(in the rows, 128 means zero)
Which row each row swaps with, under one turn or mirror
j_678: [101 161 118 137 123 137 144 118 159 120 122  92 127 140 133 143 149]
j_457: [131 163 125 110 120 129 112 159 105 119 143 142 138 126 134 128 156]
j_807: [129 145 119 135  90 128 124 143 119 147 135 135 152 155 153 136 120]
j_426: [128 161 136 116 143 116 105  97 109 144 154 126 111 125 139 115 135]
j_548: [114 140 138 134 145 138 127 134 138  98 145 172 113 137 170 124 126]
j_569: [130 108 144 155 140 117 150 162 140 102 141 117 150 115 144 111 135]
j_586: [105 106 155 167 135 126 153 157 142 114 118 120 151 109 135 125 134]
j_842: [122 115 147 155 141 111 143 159 152 101 134 114 152 120 146 114 143]
j_887: [115 128 117 102 125 160 125 111 157 121 106 132 112 113 117 164 128]
j_372: [114 146 138 118 130 148 112 163 130 107 145 172 127 124 150 134 141]
j_129: [ 78 143 100 138 161 110 122 129 134 119 127 125 157 147 122 152 134]
j_967: [105 135 118 125 131  98  95 113 160 102 128 130 157 147 124 151 132]
j_653: [125 120 129 123 130 140 139 167 126 102 147 176 131 112 136 134 125]
j_42: [132 130 113 133 118 121 106 170 130 134 121 163 150 140 144 129 114]
j_876: [117 116 144 134 129 125 137  85 174 126 136 136 121 146 141 137  98]
j_289: [124 121 147 124 123 122 138  96 173 124 112 141 140 144 145 143  99]
j_642: [ 88 148 114 128 150 109 124 124 113 127 112 109 166 145 131 157 141]
j_713: [108 124 130 108 150 142 134 114 154 149  97 147 130 105 102 140 104]
j_735: [113 124 142 154 104 126 131 119 150 129 156 130  92 109 114 121 110]
j_826: [121 115 138 156 145 108 137 162 138 102 145 122 151 124 145 108 145]
j_775: [122 125 135 104 109 151 116 116 137 116 118 150 121  87 103 138 113]
j_875: [130 150 138 111 134 114  94  97 110 139 163 144 111 121 123 129 132]
j_375: [103 115 156 127 148 128 141 112 148 138  95 135 129  95 103 133 106]
j_486: [111 122 121 150 130 116 136 109  98 157 111 119 155 148 135 157 128]
j_620: [140 175 137 113 137 126 108 105 119 146 136 128 112 126 137 109 136]
j_942: [156 105 133 114 136 136 148 110 108 159 130 114 125 112 142 129 127]
j_398: [ 75 142  98 139 152 121 131 134 123 113 121 125 149 143 118 157 139]
j_827: [127 135 112 117 157 124 128 170 141 120 125 173 162 126 121 123 124]
j_742: [160 108 115 118 140 151 147 120 124 147 134 119 109  97 136 121 133]
j_258: [133 112 147 115 129 114 119 111 118 113 164 167 102 110 125 134 120]
j_481: [109 141 147 123 136 147 124 153 135 107 138 174 121 125 169 119 128]
j_553: [ 86 140 116 143 153 113 136 126 112 128 112 119 164 146 135 158 137]
j_810: [116 113 138 132 150 141 155  93 118 110 153 159 129 122 146 105 110]
j_307: [122 170 131 123 136 140 139 129 115 127 132 121 157 126 132  85 144]
j_485: [156 109 135 122 137 132 150 101 113 155 129 106 129 120 147 139 129]
j_867: [100 110 153 118 150 136 142 116 153 123 101 141 124  93 111 142 105]
j_529: [ 99 113 152 161 131 128 142 145 152 128 102 134 130 100 107 127 123]
j_241: [134 112 138 141 135 120 145 101 100 162 119  98 148 125 132 141 124]
j_585: [102 140 106 128 116 112 101 122 111  95 146 134 158 138 126 151 136]
j_442: [159 108 130 126 137 130 151 109 107 151 134 102 136 119 138 126 125]
j_312: [112 120 136 108 146 126 130 110 146 142  97 148 135 109  95 136  97]
j_370: [143 145 120 112 133 101 113 112  97 142 163 128 127 117 105 127 133]
j_549: [122 128 127 130 113 126 137 102 139 135 134 128 143 174 162 146 111]
j_190: [109 170 118 132 118 145 137 133 162 129 120  99 138 150 140 134 143]
j_310: [119 124 105 146 134 125 110 118 122 142 153 126  82 108 111 136 123]
j_50: [108 148 149 138 113 143 138 129 178 121 129 106 106 120 122 114 129]
j_965: [139 116 119 147 144  99 125 150 142 107 150 129 161 134 152 107 140]
j_379: [125 130  99 123 168 122 132 102 116 143 151 137 112 113  99 137 130]

Swapped with j_887: j_967
Swapped with j_289: j_678
Swapped with j_585: j_775
Swapped with j_529: j_486
Swapped with j_553: j_375

